In the data rows, zero lies at 4.5, halfway between 4 and 5.
Here are some rows, each followed by its group. Groups can overlap.
5,6,4,4,5,4,3,5,6,6,3,6,6,7,8,8,7,2,3,6,4,6,4,4,6,6,5,4,3,5,5,7,4,5,3,4,3,5,4,6,5,2,6,5,3,3,5,5,5,6,3,5,2,4,5,3,4,5,4,4,7,3,6,3 B
4,5,5,4,6,4,5,5,6,4,3,5,5,7,6,6,5,3,3,6,3,7,3,6,6,6,5,4,3,5,6,7,2,4,2,3,2,5,4,5,5,3,6,5,3,4,4,4,4,6,3,5,2,4,5,3,5,3,5,4,7,3,7,4 B
5,6,5,5,6,4,3,6,5,5,4,3,6,7,6,7,6,3,2,5,5,6,5,5,6,6,4,4,3,5,5,7,3,5,3,5,3,5,5,5,5,3,6,5,4,4,5,4,5,7,4,5,1,4,5,2,4,5,4,4,6,3,6,5 B
4,6,5,4,6,4,6,5,5,5,3,4,6,7,7,7,5,2,3,6,5,7,4,5,6,6,4,4,3,5,6,7,3,5,2,4,2,5,5,6,5,3,7,5,4,4,5,5,4,6,4,5,2,4,5,2,5,4,4,5,6,4,6,3 B
5,7,3,3,3,5,2,6,5,5,5,3,4,3,4,5,4,4,3,5,5,5,4,3,5,7,4,4,4,3,3,5,5,4,5,5,5,6,5,7,5,5,5,4,4,3,6,4,6,7,4,3,5,3,7,3,2,3,4,2,3,6,4,6 Z
4,7,4,3,5,5,5,5,6,5,3,5,5,7,7,6,5,2,3,6,4,7,3,5,7,6,5,5,3,5,5,7,3,5,4,4,2,4,4,4,5,3,6,5,4,4,5,5,4,5,3,5,2,4,4,3,4,4,4,5,7,3,7,4 B
5,6,3,2,3,5,7,7,5,3,5,6,3,4,4,4,3,8,4,4,2,3,3,0,7,5,5,4,5,1,2,6,6,6,7,5,7,4,4,7,5,3,6,2,3,1,7,4,6,5,5,2,7,2,4,6,2,3,4,2,3,7,5,5 J
4,6,5,4,5,5,4,4,5,5,4,6,4,7,7,7,5,2,2,5,3,7,4,5,6,6,5,3,4,6,5,7,2,5,4,4,3,5,5,3,5,3,6,5,3,4,4,4,4,7,3,5,2,4,4,3,5,3,5,6,7,3,6,4 B
4,4,6,3,8,4,5,2,0,4,4,4,7,6,4,4,2,3,6,4,4,6,3,5,2,6,6,4,2,6,8,4,4,4,4,2,5,7,3,7,7,7,3,6,4,7,5,1,2,3,5,6,5,3,5,6,8,4,6,7,2,5,3,0 V
4,6,4,3,5,4,4,5,5,6,4,5,5,7,7,6,6,2,3,6,5,7,4,5,6,7,5,4,3,5,5,7,3,5,3,3,2,5,5,4,5,4,6,6,3,4,5,5,4,6,4,5,1,4,5,2,5,3,4,4,6,3,6,4 B
4,7,2,3,3,5,4,6,5,4,5,4,3,3,4,4,4,4,3,4,3,5,4,4,5,6,5,3,4,3,3,6,6,4,5,5,5,6,6,8,6,5,5,3,4,3,7,3,5,7,4,3,5,3,7,3,3,2,3,4,4,5,3,6 Z
4,4,5,2,8,5,3,2,1,3,4,4,6,5,5,2,1,4,6,4,4,6,2,5,1,7,7,4,1,6,7,4,4,5,5,2,6,8,3,4,8,8,2,7,3,7,4,1,2,3,5,6,6,4,4,6,8,4,6,7,3,2,3,1 V
5,3,6,7,2,5,6,4,5,5,5,3,5,3,3,5,7,7,7,4,5,2,6,6,5,2,2,4,6,5,4,3,7,5,3,8,5,2,5,4,3,3,5,3,8,5,3,8,4,4,4,5,4,7,5,4,3,6,3,3,6,6,3,6 C
5,7,3,3,3,5,4,6,6,4,5,4,4,2,5,5,4,4,4,4,3,4,4,4,5,7,4,4,4,3,3,5,5,4,5,5,5,5,5,7,5,5,6,5,3,3,6,4,5,6,4,3,5,3,6,3,3,3,3,3,4,6,4,5 Z
4,7,5,3,4,5,3,4,5,5,4,5,4,7,7,7,5,2,3,6,3,7,3,5,7,7,5,3,4,5,6,7,2,5,3,3,2,5,5,4,6,4,5,5,4,4,5,4,4,7,3,5,2,4,5,3,6,4,4,6,6,3,7,4 B
4,4,5,3,6,5,4,2,2,3,4,5,5,5,4,3,1,4,5,4,4,6,2,4,2,5,7,4,2,5,7,4,4,5,5,2,6,7,3,4,7,7,2,7,3,6,4,1,3,3,5,6,7,4,4,7,7,5,6,7,3,3,3,1 V
4,7,4,4,5,4,4,5,6,6,4,5,5,8,8,8,6,3,3,6,4,7,4,3,6,6,5,4,3,6,5,8,4,6,4,4,3,5,4,5,5,3,6,5,4,3,5,4,3,5,4,5,2,5,5,2,5,4,4,6,7,3,5,3 B
5,2,5,6,2,5,2,3,7,5,5,8,3,3,4,4,5,5,6,5,4,3,6,6,4,3,5,4,6,7,3,3,5,5,5,5,5,5,6,2,5,4,3,5,4,5,4,4,6,4,3,6,5,7,4,5,4,4,5,5,4,5,4,6 P
4,5,6,3,6,5,3,2,1,3,4,5,6,6,4,3,1,4,6,4,5,5,3,4,1,6,7,5,2,5,7,4,4,4,6,2,6,7,2,5,6,8,3,6,5,6,4,2,3,3,5,5,6,4,5,6,8,5,6,7,3,3,3,2 V
4,5,6,3,7,5,3,2,1,3,4,4,7,5,4,3,2,4,6,4,5,6,3,5,1,6,7,5,1,6,7,4,4,4,5,2,6,8,3,6,7,7,3,6,4,7,4,2,3,2,5,5,6,4,6,6,7,5,6,6,3,3,2,2 V
4,6,3,3,4,4,5,4,6,5,3,6,4,7,7,6,5,2,3,6,3,7,3,6,7,6,5,3,4,5,6,7,3,5,3,3,1,4,4,3,6,4,5,5,3,4,4,3,3,4,5,6,2,5,4,2,5,2,5,5,7,3,6,3 B
4,5,6,3,6,4,3,2,1,3,4,5,7,6,5,3,2,5,6,4,4,5,3,3,2,6,7,5,2,6,7,4,4,5,6,2,7,8,2,5,7,8,3,7,4,6,4,3,2,3,6,6,6,4,4,7,8,5,5,8,3,3,3,1 V
5,3,6,7,3,5,3,3,6,6,5,6,5,3,4,5,6,4,6,4,6,3,6,5,3,3,5,6,5,7,3,3,6,5,4,5,5,5,7,4,5,4,3,6,6,4,4,5,6,5,3,6,4,7,5,5,4,5,5,5,4,6,3,6 P
5,5,3,3,4,4,8,7,5,4,5,6,3,4,4,3,3,7,3,4,1,2,4,0,7,4,5,3,6,1,2,6,5,6,6,5,6,3,4,7,5,4,6,0,4,1,7,5,5,6,5,2,7,3,4,5,3,3,4,3,3,6,5,6 J
5,2,6,7,3,5,9,4,5,5,5,3,4,2,2,5,7,6,7,4,4,2,7,7,5,2,1,3,7,4,4,3,6,4,2,7,4,2,6,4,4,3,5,3,7,5,3,6,4,3,3,6,5,7,5,4,4,6,3,3,5,6,3,6 C
4,7,5,3,5,4,4,5,6,4,4,4,4,7,6,7,5,1,3,6,4,6,4,5,6,6,4,4,4,6,5,8,2,5,3,4,2,4,5,3,5,3,6,5,4,4,4,4,5,7,3,5,1,4,4,3,5,3,5,6,7,3,7,5 B
6,3,6,6,2,5,4,4,5,5,5,3,5,2,3,5,6,7,7,3,4,2,6,6,5,2,1,4,7,5,4,4,6,5,3,8,6,2,6,4,3,4,5,4,8,5,3,6,4,5,3,7,5,7,4,3,4,7,3,4,5,6,3,6 C
5,2,6,7,4,5,7,4,5,5,5,3,6,2,3,5,7,7,7,3,5,2,6,6,5,2,1,4,6,4,5,4,7,5,2,8,5,2,6,5,3,3,5,3,8,6,3,6,4,3,4,5,4,7,5,3,3,7,3,3,5,6,3,7 C
4,4,7,4,6,5,3,2,1,3,4,4,7,5,4,3,2,4,6,4,5,6,3,4,2,6,7,5,2,6,7,4,4,4,5,2,5,7,3,6,7,7,3,7,4,7,4,2,3,3,5,5,6,4,5,6,7,5,6,6,3,4,3,1 V
5,5,3,2,1,4,7,7,5,4,6,6,1,4,4,3,4,8,4,4,2,2,3,0,7,4,5,4,6,2,1,6,5,5,6,4,6,3,4,7,5,3,6,1,4,2,6,5,6,5,5,2,7,2,3,4,2,3,3,2,4,6,5,6 J
4,5,2,3,3,4,3,5,5,4,5,4,2,3,4,5,4,5,3,4,3,4,4,3,4,6,5,3,4,3,2,5,5,4,5,5,5,5,5,7,5,5,5,4,3,3,6,3,6,6,4,4,6,3,6,3,3,2,4,4,3,5,4,5 Z
4,4,1,6,7,3,6,6,4,5,4,4,3,4,5,2,4,4,3,4,6,5,5,4,5,4,5,7,6,2,3,3,4,4,7,4,4,4,3,3,2,5,4,3,3,4,5,5,6,4,8,3,6,2,1,7,4,5,6,3,4,3,7,5 E
4,4,2,6,7,4,5,7,4,5,4,4,4,4,4,1,4,4,2,4,6,4,6,5,5,4,5,7,6,2,4,2,3,3,7,4,3,3,3,4,2,5,4,4,4,5,4,6,6,5,7,2,5,3,1,7,4,6,6,3,4,4,7,6 E
4,5,5,3,5,4,5,5,6,5,4,4,5,7,7,7,5,3,2,6,4,6,4,4,7,6,5,3,3,4,5,8,3,5,3,4,2,5,4,6,6,3,6,4,4,3,5,4,4,6,4,5,2,4,6,1,5,3,4,4,6,4,5,4 B
4,4,5,3,6,3,5,3,2,3,3,4,5,5,4,0,0,4,5,3,4,6,3,6,1,6,7,4,1,6,7,5,3,3,4,1,4,7,4,7,6,8,3,8,3,7,4,3,4,5,6,7,6,3,5,3,9,4,6,6,1,2,3,2 V
5,2,6,7,4,5,7,4,4,4,5,3,5,3,3,5,6,6,7,4,5,2,6,6,5,2,1,4,7,5,5,3,5,5,3,7,4,1,6,3,3,4,5,4,8,5,3,7,4,4,4,5,4,7,4,4,4,6,4,4,5,5,4,7 C
4,2,6,7,3,5,4,3,6,6,5,5,3,4,4,5,6,5,6,5,6,3,6,5,3,3,5,5,6,6,4,3,5,5,4,5,6,4,7,3,5,4,3,6,5,5,4,4,6,4,4,6,4,7,5,5,4,5,4,5,4,5,3,6 P
4,3,6,7,4,5,3,3,7,5,5,6,5,4,4,6,6,4,6,5,6,3,6,5,3,3,4,5,5,7,3,3,5,5,4,5,5,4,7,4,4,4,4,6,5,4,4,5,6,4,4,5,4,6,5,5,4,5,4,5,4,6,3,5 P
5,5,6,3,6,5,2,2,2,3,4,6,6,5,4,3,1,4,6,3,4,5,2,4,2,6,7,5,2,7,7,5,4,5,6,2,7,7,2,4,6,8,3,7,4,7,4,3,2,3,5,6,6,4,5,6,7,4,5,8,3,3,2,2 V
4,3,6,7,3,5,3,3,6,5,5,6,4,3,3,5,6,4,6,5,5,3,6,6,3,3,5,5,5,7,4,3,6,5,4,5,5,4,6,4,5,4,3,6,4,5,4,5,6,4,3,6,4,6,4,5,4,5,5,5,4,5,3,6 P
4,5,4,4,4,4,7,5,5,4,5,2,3,4,4,5,4,4,2,5,4,4,5,4,5,5,4,3,5,2,4,5,5,4,3,4,4,5,6,8,6,6,5,3,4,3,7,2,5,5,5,3,4,3,7,3,4,3,5,3,2,6,4,4 Z
4,5,6,5,5,4,5,5,6,6,4,4,5,8,6,7,6,2,2,6,4,7,5,4,6,6,5,4,3,5,5,8,2,5,3,4,3,5,5,5,5,3,7,5,5,3,5,6,5,6,3,5,2,5,6,2,6,3,4,5,7,4,5,4 B
5,3,6,6,2,5,6,4,5,5,5,3,4,2,3,5,6,6,6,4,5,2,7,7,5,1,1,4,7,5,4,3,6,5,2,7,6,2,6,3,3,4,5,4,8,5,3,8,5,4,3,6,4,7,5,2,3,7,3,4,5,6,4,7 C
4,5,5,2,6,5,2,1,1,3,4,6,5,5,5,3,1,4,6,4,3,6,2,4,2,6,7,4,2,6,7,4,4,5,6,2,6,8,2,4,7,8,2,6,4,7,4,2,2,3,5,5,6,4,5,6,8,3,5,7,3,3,3,2 V
4,4,2,6,6,4,4,6,4,5,4,4,4,4,5,2,4,5,4,4,7,5,5,4,4,4,5,7,5,3,3,3,5,3,7,5,5,4,3,3,1,4,4,3,3,5,5,6,6,4,7,3,6,3,2,7,4,5,5,4,4,4,8,5 E
4,6,6,3,6,4,2,2,2,4,4,5,7,7,5,3,2,3,5,4,4,6,3,3,2,6,6,4,2,6,7,5,3,5,5,2,7,8,3,5,7,8,3,7,4,6,4,3,2,4,5,6,4,4,5,6,8,5,5,7,3,4,2,2 V
4,3,6,8,2,5,4,4,6,7,6,6,4,4,3,6,7,4,5,5,6,2,7,4,3,3,5,5,6,6,2,3,6,5,3,5,6,5,8,5,5,4,4,6,5,4,5,4,6,5,4,5,3,6,5,4,4,5,4,5,4,7,2,6 P
4,6,4,3,5,4,4,5,6,4,4,5,6,7,7,6,5,3,4,6,4,8,3,4,6,6,5,5,3,6,6,8,3,5,4,4,2,5,3,4,5,3,6,5,4,4,5,4,4,4,3,5,3,4,5,3,5,3,4,4,7,3,6,3 B
5,7,5,3,5,4,2,5,6,5,4,5,5,7,7,7,5,3,3,6,4,7,3,3,6,6,6,4,3,5,5,7,3,5,4,4,3,5,5,4,5,3,6,5,3,4,5,4,5,6,4,5,2,4,5,2,5,3,4,5,7,3,6,3 B
4,5,6,3,7,5,3,2,2,3,5,5,6,6,5,3,1,4,6,4,4,6,3,4,2,5,7,4,2,6,7,4,4,4,5,2,6,7,2,5,6,7,3,5,4,7,4,2,2,2,6,6,7,4,5,5,8,4,5,7,3,2,3,1 V
4,6,3,2,4,4,4,5,5,3,5,3,3,3,4,4,4,4,3,4,3,4,4,5,5,6,4,2,4,3,4,5,5,4,4,4,4,5,5,7,6,5,5,4,3,3,6,3,5,6,4,4,5,3,7,4,4,2,4,4,2,5,4,4 Z
4,6,5,4,5,4,3,5,6,6,4,6,5,7,7,7,6,2,3,6,5,7,4,5,6,6,5,5,3,6,5,7,3,5,4,4,2,5,5,4,5,3,6,6,4,4,5,4,5,6,3,5,1,4,4,2,5,4,4,5,7,3,6,5 B
5,4,7,7,3,5,5,5,5,5,5,3,7,3,3,6,7,7,7,4,6,3,7,5,4,2,1,5,6,5,4,4,6,5,3,8,6,3,5,5,2,3,6,4,8,5,4,7,5,4,4,5,3,7,5,3,3,7,3,4,5,6,3,6 C
5,5,3,2,3,4,7,8,5,3,5,4,3,4,4,4,4,8,4,4,2,3,4,0,7,5,4,4,5,1,2,6,5,5,6,5,6,3,4,8,4,3,6,0,4,2,7,5,6,5,5,2,7,2,5,4,2,3,4,2,3,6,5,5 J
5,5,6,3,7,5,4,2,1,3,5,5,6,6,4,3,2,4,6,4,3,5,3,4,2,6,7,4,2,6,7,4,4,5,5,2,6,7,2,6,6,6,3,6,3,7,4,2,2,3,5,6,6,4,5,6,8,4,6,6,3,3,2,1 V
4,6,5,4,5,4,4,4,5,5,4,5,5,8,6,7,5,2,2,6,3,8,3,5,6,6,5,3,3,6,6,8,2,5,2,4,2,5,5,4,5,4,6,5,4,4,4,4,5,6,3,5,2,4,5,2,5,2,5,5,7,3,6,4 B
4,5,6,3,6,5,3,2,1,3,4,5,6,6,4,3,2,4,6,4,4,5,2,3,1,6,7,5,2,6,7,4,4,5,6,2,7,8,2,5,7,8,3,7,4,7,4,3,3,2,5,6,6,4,5,6,8,5,5,7,3,3,2,1 V
5,5,5,3,6,5,2,2,2,3,4,5,6,5,4,4,1,4,6,4,4,5,2,4,2,5,7,4,2,6,7,4,4,5,6,2,6,8,3,5,7,8,3,6,4,6,4,2,2,3,5,6,6,4,5,6,7,5,6,7,3,3,3,1 V
5,5,6,4,7,4,3,2,2,3,4,5,6,5,4,3,2,4,6,4,4,5,2,4,1,6,7,5,2,6,6,4,4,5,5,2,5,7,3,7,7,7,3,7,4,7,4,1,3,3,5,6,5,4,5,6,8,5,6,7,3,3,2,1 V
5,5,3,2,3,5,7,7,5,3,6,5,3,4,3,3,4,8,4,4,2,2,3,0,6,5,5,4,5,2,1,6,5,5,7,5,8,3,3,8,4,3,6,1,4,2,7,5,6,5,5,2,7,2,4,5,2,3,3,2,3,6,4,6 J
5,2,7,7,3,5,8,4,6,6,5,4,5,3,3,5,7,7,7,4,4,2,6,5,5,2,1,4,7,4,4,3,6,5,3,7,6,2,6,5,3,3,5,3,8,5,3,7,5,3,3,6,4,7,5,3,4,6,3,3,5,6,3,5 C
4,6,4,3,4,4,3,5,5,6,3,5,5,7,8,7,5,2,2,6,5,7,3,4,7,6,6,4,3,4,6,7,3,5,3,4,2,5,5,4,6,3,6,5,4,4,5,4,4,6,4,5,1,4,4,2,5,4,4,5,7,4,7,4 B
5,6,5,3,7,4,2,3,1,4,4,5,6,6,5,4,1,4,6,3,6,6,3,4,2,6,7,5,2,5,7,4,4,5,5,2,6,8,2,5,7,8,3,7,4,6,5,2,2,3,6,6,6,4,5,6,7,6,5,8,3,3,2,2 V
4,2,5,6,3,5,3,3,7,5,5,6,4,3,4,5,6,4,5,5,5,3,6,5,3,3,4,5,6,6,3,3,6,5,4,5,5,5,7,3,4,4,3,6,4,5,3,5,6,4,4,5,4,6,4,4,4,4,5,5,4,4,3,6 P
4,5,2,7,6,3,6,6,4,5,4,4,3,4,4,1,5,5,3,4,7,4,5,5,4,4,4,6,6,2,3,2,4,3,6,5,4,4,3,4,2,5,4,4,3,4,5,5,6,4,6,2,6,2,2,8,3,5,6,3,4,6,7,5 E
4,5,2,5,6,4,6,6,4,5,4,5,3,4,4,1,4,5,3,4,6,4,5,5,4,4,5,6,6,2,3,3,4,3,7,5,4,4,3,4,2,4,4,4,2,4,5,5,5,5,7,3,6,3,2,8,4,6,6,2,3,4,7,5 E
5,8,3,4,4,5,2,6,4,5,5,3,5,3,3,6,5,5,3,4,5,4,5,3,4,6,4,4,3,2,2,5,6,4,5,5,6,6,6,9,5,5,6,5,4,3,7,4,5,7,5,2,4,3,7,3,3,3,4,4,4,7,2,5 Z
4,7,5,4,4,4,4,5,5,5,4,6,5,8,7,7,5,2,2,5,5,7,4,5,6,6,5,5,3,6,6,8,2,5,2,3,1,5,6,5,5,4,6,6,4,4,5,5,5,7,4,5,1,4,5,2,6,4,5,5,7,3,6,4 B
4,4,2,5,8,4,5,7,3,4,4,3,4,3,4,1,5,5,4,4,5,5,4,5,4,4,5,7,5,2,4,3,5,3,7,5,4,3,2,5,1,4,4,3,3,5,5,5,6,4,7,2,6,2,2,7,4,5,5,2,4,4,7,5 E
4,5,1,6,6,4,5,7,4,5,4,4,3,4,5,2,4,5,2,4,7,5,6,4,4,5,5,7,6,2,3,2,5,3,7,5,5,4,3,3,1,5,4,5,3,4,5,6,6,5,7,2,6,3,2,6,3,7,5,3,4,5,7,5 E
5,1,6,6,3,5,8,3,6,4,6,3,3,2,3,5,6,6,6,4,3,3,6,8,5,2,1,3,8,5,5,4,6,4,2,7,4,1,5,2,4,4,4,4,7,5,2,5,4,3,4,6,5,7,4,5,4,5,4,5,5,5,4,5 C
4,7,5,4,5,4,3,6,6,6,4,4,6,8,6,7,6,2,3,6,6,7,4,4,6,6,5,5,3,5,5,7,3,5,4,4,3,6,5,5,4,3,6,5,4,4,5,6,4,6,4,4,1,4,5,2,5,4,4,4,7,3,5,5 B
4,5,6,3,7,4,4,2,1,3,4,5,5,5,5,3,1,4,5,4,4,5,2,5,2,6,6,4,2,6,7,4,4,4,5,2,5,7,3,5,7,7,2,7,4,7,4,2,2,3,4,6,6,4,5,6,7,4,5,7,3,4,3,2 V
5,3,7,7,4,5,6,4,5,5,5,3,6,4,3,6,7,7,7,4,6,2,7,5,5,2,1,5,6,5,4,3,6,5,3,7,6,2,6,5,3,3,6,3,8,5,3,6,5,3,3,5,4,7,6,3,3,7,3,4,6,6,3,6 C
4,6,5,4,5,5,3,5,6,5,3,5,7,8,7,7,5,2,4,6,6,7,4,3,6,6,5,5,3,5,5,7,3,5,3,4,3,5,4,4,4,3,6,5,4,4,5,5,5,5,4,5,2,5,5,2,5,4,4,5,7,3,6,4 B
5,2,7,6,3,5,7,4,5,4,6,3,5,2,3,5,6,7,6,4,4,2,6,6,5,2,2,3,7,5,4,4,6,5,3,7,5,2,6,3,3,3,5,4,7,5,3,6,5,4,4,5,4,7,5,3,4,5,3,4,5,6,4,6 C
Which 4 groups are nearest to each row below, nearest first, going by the average distance to the group's rows?
4,3,7,7,2,5,3,3,6,5,6,6,4,4,3,5,6,4,6,5,5,3,6,5,3,3,5,5,5,8,3,3,6,5,4,5,6,5,6,2,5,4,3,5,5,5,4,4,6,4,3,5,4,7,5,5,5,5,4,5,4,5,3,7 -> P C Z B
4,5,6,2,7,4,3,2,2,3,5,5,7,6,5,3,1,3,7,4,4,6,2,4,2,6,7,5,2,7,8,5,4,5,5,2,5,7,2,5,7,7,2,6,4,7,4,2,2,2,5,7,5,4,5,6,7,4,6,7,3,2,2,1 -> V B P Z
Which 4 groups are nearest to each row below, nearest first, going by the distance to the group's nearest row?
4,6,4,4,5,4,5,5,6,6,3,6,5,8,7,7,6,1,2,6,4,7,4,4,6,7,5,4,4,5,5,7,2,6,3,3,1,5,5,4,5,4,6,6,4,3,5,4,5,6,4,5,1,4,4,3,5,4,5,5,6,3,6,3 -> B Z P V
4,4,3,2,3,5,8,7,6,3,6,5,2,3,4,4,4,7,4,4,1,2,3,0,7,5,4,3,6,2,2,5,5,5,7,5,6,3,4,6,5,3,5,1,3,2,7,4,6,5,4,2,8,3,4,5,2,2,4,2,3,6,5,6 -> J Z E C
5,5,2,6,6,4,5,7,4,5,4,4,4,4,4,2,5,5,3,4,7,4,6,4,4,4,4,7,6,2,3,2,4,4,7,5,5,4,3,4,2,5,4,3,4,4,5,6,6,4,7,2,5,2,2,8,3,6,5,2,4,5,7,6 -> E Z J P
4,5,6,4,6,5,2,2,1,3,4,5,6,6,3,3,1,4,6,4,6,5,3,4,1,6,7,5,2,5,7,4,4,4,6,2,6,7,3,6,7,7,2,7,4,6,5,1,3,4,5,6,5,4,6,6,7,5,6,7,3,4,2,2 -> V Z P B
5,2,5,6,1,5,6,3,6,4,6,3,3,2,3,4,5,6,8,4,3,2,5,6,5,2,2,4,7,5,4,3,6,5,4,8,6,2,5,1,3,4,5,3,7,6,2,7,4,3,4,6,5,7,4,4,4,5,3,5,6,4,4,7 -> C P E Z
4,6,5,4,3,5,3,5,5,6,4,6,5,7,7,7,6,2,3,6,5,6,3,5,6,6,5,5,3,5,6,7,3,5,4,4,2,5,3,3,6,3,5,5,4,4,5,4,4,5,3,5,2,5,5,3,5,3,4,4,7,3,6,4 -> B Z P V
Which 5 groups are nearest to each row below, nearest first, going by the average distance to the group's rows?
5,3,5,6,1,5,8,4,6,4,6,3,4,2,2,6,7,5,6,4,4,1,7,7,5,2,1,4,7,4,3,2,5,4,4,7,5,2,6,2,3,4,5,3,7,6,2,8,4,4,3,5,5,8,5,5,4,7,4,4,6,5,3,6 -> C P E Z J
5,5,4,2,3,5,7,7,5,4,5,5,3,4,4,5,4,8,4,4,2,2,4,0,7,4,4,4,5,1,2,6,6,5,6,5,7,3,3,7,4,3,6,0,5,2,7,6,5,5,5,2,7,3,5,4,3,3,3,2,3,6,5,5 -> J Z E C P
5,3,6,6,2,5,7,4,6,5,5,4,4,2,2,5,6,6,6,4,4,2,6,6,5,2,2,4,7,5,4,3,6,5,3,8,5,2,6,3,3,3,5,3,8,5,3,7,5,4,3,6,4,7,5,4,3,6,3,4,5,5,4,6 -> C P Z E J
5,5,6,3,6,5,2,2,1,3,4,5,7,5,4,4,2,4,6,4,6,5,3,3,2,6,6,4,2,5,7,4,4,5,5,3,6,8,3,6,7,7,3,7,4,6,5,2,2,3,5,5,5,4,5,7,7,5,5,7,3,4,2,1 -> V Z P B E
4,5,4,3,5,5,5,4,6,4,4,5,4,6,7,5,6,2,2,6,4,7,4,7,8,6,5,3,4,5,6,6,2,4,2,3,1,4,5,2,6,4,5,4,4,4,4,3,4,4,3,5,2,4,4,4,5,2,5,5,6,3,7,4 -> B Z P E V
4,2,6,6,3,5,4,3,7,5,5,6,4,3,3,5,6,4,6,5,4,3,6,5,2,3,4,4,6,7,3,3,5,5,4,5,5,4,7,3,5,4,4,6,4,4,4,5,6,4,3,6,4,7,4,5,5,4,5,5,4,4,3,5 -> P C Z B E
4,6,3,3,2,4,4,6,5,5,5,4,3,3,4,5,5,5,3,4,4,4,5,3,5,6,5,3,4,2,2,5,6,4,4,5,5,6,6,8,6,4,5,4,4,2,7,4,6,7,5,4,5,3,7,3,3,3,3,3,3,6,3,5 -> Z J P B E
Which 5 groups are nearest to each row below, nearest first, going by the distance to the centre of the group?
4,5,4,2,2,4,6,7,5,3,6,5,3,4,4,5,4,8,5,4,3,2,4,0,7,4,5,4,5,2,2,6,6,5,5,5,7,3,4,7,4,4,6,1,5,2,6,5,6,5,5,3,7,3,5,4,2,3,3,2,3,6,4,5 -> J Z E C P
Which 4 groups are nearest to each row below, nearest first, going by the distance to the centre of the group?
4,5,2,6,7,4,5,6,3,5,4,4,3,3,4,1,4,4,3,4,6,5,6,5,4,4,5,6,6,3,3,2,5,3,7,5,4,4,4,4,2,4,4,3,3,4,5,5,5,5,7,2,5,2,2,7,4,5,6,3,4,5,7,6 -> E Z P J
5,2,6,7,3,4,3,4,7,5,5,6,4,3,4,4,6,5,6,4,5,3,6,6,3,3,4,5,5,7,4,3,5,5,4,5,4,5,6,3,5,5,4,5,5,5,4,5,6,4,4,6,4,7,5,4,4,5,5,5,4,6,3,5 -> P C Z B
4,4,5,5,5,4,5,5,6,6,3,4,5,7,7,7,6,2,2,6,5,7,5,7,6,6,4,3,4,5,6,6,2,4,1,3,0,5,6,4,5,3,5,6,4,4,5,5,4,5,3,5,1,4,5,2,5,4,5,4,6,4,6,4 -> B Z P C
5,4,2,6,7,4,4,6,4,5,4,4,4,4,5,2,4,5,4,4,7,5,5,5,5,4,5,7,6,3,3,3,5,4,7,4,5,4,3,3,2,5,4,4,3,4,5,5,6,4,7,3,6,3,2,7,3,5,5,3,4,4,7,5 -> E Z P J
